In the data rows, 128 means zero.
Here are some numbered points:
[130, 118, 67, 176, 89, 163, 171, 126, 139, 184, 117, 130, 184, 38, 145, 117, 56, 170, 134, 146, 97, 174, 38, 143, 175, 137, 128, 125, 148, 146, 162, 127, 104, 225, 106] 0
[192, 147, 200, 23, 81, 57, 98, 166, 147, 123, 117, 90, 155, 232, 103, 160, 228, 146, 176, 157, 123, 115, 203, 115, 27, 136, 101, 139, 185, 101, 115, 87, 102, 93, 109] 1
[108, 112, 159, 106, 152, 105, 99, 118, 140, 113, 125, 120, 141, 123, 113, 107, 135, 84, 112, 119, 175, 160, 127, 103, 116, 129, 115, 120, 112, 134, 119, 163, 102, 102, 145] 2
[134, 145, 112, 153, 116, 136, 93, 120, 123, 137, 131, 123, 152, 138, 130, 156, 139, 88, 44, 136, 90, 136, 148, 140, 130, 154, 146, 132, 146, 98, 81, 76, 85, 111, 152] 3
[123, 87, 131, 116, 147, 142, 106, 88, 112, 127, 145, 129, 84, 97, 150, 109, 125, 100, 128, 108, 153, 155, 118, 87, 141, 128, 134, 89, 125, 132, 104, 178, 86, 128, 109] 4
[171, 127, 100, 103, 179, 37, 130, 107, 212, 130, 100, 169, 92, 81, 75, 114, 161, 142, 124, 92, 150, 169, 183, 53, 150, 156, 177, 139, 167, 216, 128, 164, 119, 139, 72] 5
[119, 213, 132, 46, 151, 157, 218, 60, 113, 184, 167, 34, 0, 87, 84, 216, 231, 130, 178, 99, 49, 72, 195, 118, 73, 141, 142, 204, 156, 157, 129, 56, 187, 151, 133] 6
[197, 101, 165, 84, 123, 160, 184, 172, 71, 141, 161, 92, 119, 185, 120, 194, 167, 158, 168, 154, 148, 110, 157, 122, 101, 112, 93, 169, 154, 101, 101, 98, 66, 140, 61] 7
[147, 154, 70, 128, 182, 150, 120, 119, 114, 88, 179, 147, 117, 148, 127, 53, 74, 112, 112, 140, 53, 154, 120, 131, 159, 145, 125, 165, 70, 245, 155, 200, 153, 158, 93] 8
[134, 112, 192, 79, 118, 212, 202, 174, 122, 112, 112, 70, 135, 133, 74, 159, 183, 123, 195, 106, 195, 69, 194, 171, 109, 162, 66, 191, 132, 102, 111, 78, 119, 159, 114] 9
[143, 134, 95, 138, 104, 148, 120, 143, 133, 83, 128, 123, 146, 142, 121, 120, 96, 127, 145, 113, 133, 105, 135, 121, 162, 113, 164, 97, 146, 85, 115, 139, 145, 98, 133] 10
[183, 190, 82, 107, 48, 144, 190, 196, 88, 148, 153, 139, 126, 117, 95, 158, 140, 168, 151, 155, 124, 49, 119, 159, 110, 123, 124, 93, 182, 159, 104, 105, 140, 156, 161] 11
[76, 26, 108, 68, 80, 151, 48, 215, 127, 116, 69, 87, 176, 198, 147, 120, 125, 62, 95, 151, 142, 141, 96, 98, 123, 110, 27, 8, 148, 100, 197, 91, 108, 134, 202] 12
[124, 130, 152, 122, 137, 119, 110, 140, 109, 119, 104, 129, 105, 162, 122, 141, 142, 122, 119, 121, 156, 119, 104, 121, 125, 129, 84, 166, 125, 107, 131, 113, 119, 144, 99] 13
[108, 57, 73, 91, 114, 128, 134, 183, 128, 169, 125, 171, 101, 126, 94, 125, 123, 122, 66, 190, 151, 110, 109, 135, 161, 162, 190, 155, 154, 122, 158, 156, 176, 140, 123] 14
[135, 138, 127, 171, 159, 126, 101, 136, 144, 127, 97, 108, 131, 82, 111, 159, 149, 95, 117, 112, 147, 97, 121, 135, 110, 138, 150, 84, 133, 88, 143, 132, 98, 85, 110] 15
New points follow, each followed by the numbers of its two nearest points above by angle, seen from the average point of the numbered points, nearest first.
[128, 80, 158, 128, 171, 147, 118, 191, 91, 150, 128, 93, 84, 163, 103, 154, 140, 157, 120, 100, 134, 127, 150, 136, 109, 107, 78, 154, 158, 129, 90, 95, 99, 184, 147] 7 13
[141, 102, 144, 109, 154, 132, 137, 164, 91, 131, 113, 93, 113, 163, 108, 142, 160, 131, 157, 127, 167, 133, 143, 140, 105, 134, 103, 158, 156, 119, 105, 100, 86, 160, 90] 7 9
[67, 67, 115, 135, 140, 133, 129, 131, 160, 202, 110, 156, 127, 115, 137, 149, 90, 135, 113, 161, 80, 149, 76, 189, 193, 135, 127, 164, 127, 118, 159, 152, 134, 138, 109] 0 14
[71, 167, 118, 128, 112, 112, 97, 124, 148, 151, 105, 120, 123, 106, 96, 142, 99, 130, 141, 143, 119, 122, 126, 135, 135, 134, 127, 144, 144, 128, 145, 134, 143, 99, 138] 15 10
[171, 183, 140, 108, 142, 65, 217, 124, 167, 143, 172, 135, 160, 151, 139, 109, 166, 77, 146, 78, 132, 135, 113, 166, 122, 139, 165, 115, 180, 120, 83, 143, 121, 126, 150] 5 11
[183, 120, 144, 91, 91, 193, 145, 126, 97, 101, 175, 95, 95, 120, 188, 108, 130, 165, 179, 61, 126, 163, 109, 81, 125, 147, 138, 103, 132, 130, 54, 135, 136, 149, 99] 4 10
[127, 130, 56, 120, 90, 112, 122, 141, 145, 135, 128, 125, 125, 91, 127, 101, 87, 132, 71, 98, 87, 132, 123, 114, 101, 131, 149, 146, 163, 147, 142, 157, 106, 173, 168] 0 8
[90, 178, 149, 113, 105, 112, 155, 169, 112, 150, 131, 151, 150, 133, 144, 154, 114, 133, 125, 135, 102, 118, 147, 135, 96, 104, 111, 158, 120, 126, 132, 168, 191, 99, 173] 11 10
[82, 123, 94, 145, 122, 127, 122, 112, 161, 125, 115, 146, 141, 118, 149, 147, 128, 122, 141, 158, 111, 136, 99, 145, 179, 152, 138, 171, 135, 84, 135, 119, 148, 144, 137] 0 14
[99, 143, 122, 104, 98, 166, 174, 93, 173, 164, 101, 172, 138, 109, 111, 149, 130, 102, 111, 126, 127, 80, 96, 166, 178, 147, 113, 191, 99, 110, 165, 108, 134, 117, 118] 0 14
[66, 143, 113, 136, 100, 127, 99, 66, 137, 120, 125, 155, 188, 103, 139, 125, 150, 117, 147, 161, 123, 136, 103, 129, 165, 140, 127, 108, 88, 111, 152, 152, 159, 189, 108] 0 8
[112, 150, 127, 110, 95, 151, 216, 147, 100, 124, 123, 118, 97, 125, 70, 127, 70, 145, 105, 142, 87, 112, 138, 172, 163, 116, 136, 159, 119, 157, 185, 138, 166, 140, 134] 8 0
[116, 161, 106, 139, 104, 107, 94, 121, 166, 124, 117, 130, 75, 136, 161, 135, 123, 87, 81, 127, 130, 130, 118, 140, 161, 124, 94, 101, 130, 166, 161, 122, 90, 120, 175] 3 12
[101, 168, 144, 124, 114, 149, 136, 124, 126, 93, 90, 109, 135, 151, 120, 140, 104, 122, 124, 153, 96, 167, 107, 94, 102, 165, 133, 106, 133, 98, 125, 123, 108, 109, 138] 3 10
[161, 154, 52, 172, 152, 97, 140, 94, 169, 141, 144, 155, 162, 146, 151, 96, 122, 106, 79, 164, 101, 93, 118, 139, 161, 119, 180, 85, 83, 213, 154, 129, 102, 97, 185] 8 3
[176, 118, 155, 105, 91, 116, 164, 95, 76, 131, 162, 116, 138, 136, 130, 128, 126, 183, 149, 139, 112, 129, 111, 129, 106, 127, 97, 121, 130, 176, 102, 127, 150, 146, 145] 11 8
[129, 122, 144, 123, 133, 105, 173, 125, 91, 110, 111, 109, 94, 127, 88, 128, 107, 167, 146, 147, 146, 156, 95, 134, 160, 127, 127, 128, 158, 115, 131, 127, 121, 152, 91] 0 13
[129, 133, 92, 142, 132, 148, 151, 145, 89, 166, 134, 163, 137, 131, 80, 138, 126, 160, 137, 167, 122, 150, 129, 142, 157, 139, 146, 139, 108, 186, 159, 118, 145, 117, 124] 8 0
[176, 129, 152, 124, 98, 134, 159, 94, 167, 78, 192, 140, 119, 86, 165, 33, 135, 91, 151, 125, 102, 141, 99, 98, 123, 120, 160, 118, 143, 192, 110, 177, 178, 109, 151] 8 4
[128, 160, 137, 122, 95, 119, 135, 166, 100, 143, 147, 140, 139, 161, 116, 134, 125, 146, 143, 123, 105, 125, 137, 121, 97, 100, 136, 121, 152, 161, 103, 132, 133, 146, 137] 11 1
[123, 81, 85, 95, 186, 142, 171, 98, 221, 153, 105, 140, 93, 120, 124, 169, 119, 170, 0, 97, 147, 109, 118, 151, 166, 110, 143, 113, 147, 116, 157, 43, 159, 27, 138] 14 3
[136, 132, 177, 127, 119, 97, 118, 147, 138, 101, 114, 160, 118, 90, 182, 65, 107, 122, 120, 103, 108, 112, 57, 190, 130, 107, 125, 179, 140, 61, 67, 199, 114, 132, 204] 2 10
[170, 80, 115, 125, 162, 95, 81, 115, 126, 59, 87, 104, 126, 225, 127, 98, 145, 158, 54, 69, 219, 158, 89, 112, 49, 153, 70, 112, 119, 92, 121, 158, 82, 176, 132] 13 2
[175, 134, 128, 173, 183, 110, 100, 127, 123, 134, 127, 98, 125, 135, 144, 127, 110, 123, 95, 133, 115, 136, 125, 80, 107, 136, 116, 77, 151, 63, 130, 105, 113, 130, 132] 15 3
[202, 1, 131, 32, 116, 101, 95, 115, 172, 121, 155, 81, 185, 202, 127, 178, 75, 146, 189, 148, 161, 147, 177, 74, 117, 169, 118, 161, 108, 119, 86, 71, 134, 206, 136] 1 7
[45, 125, 121, 126, 117, 143, 104, 91, 156, 155, 157, 181, 117, 52, 96, 200, 165, 106, 102, 143, 93, 175, 74, 184, 173, 140, 149, 182, 80, 125, 173, 136, 111, 141, 87] 0 14
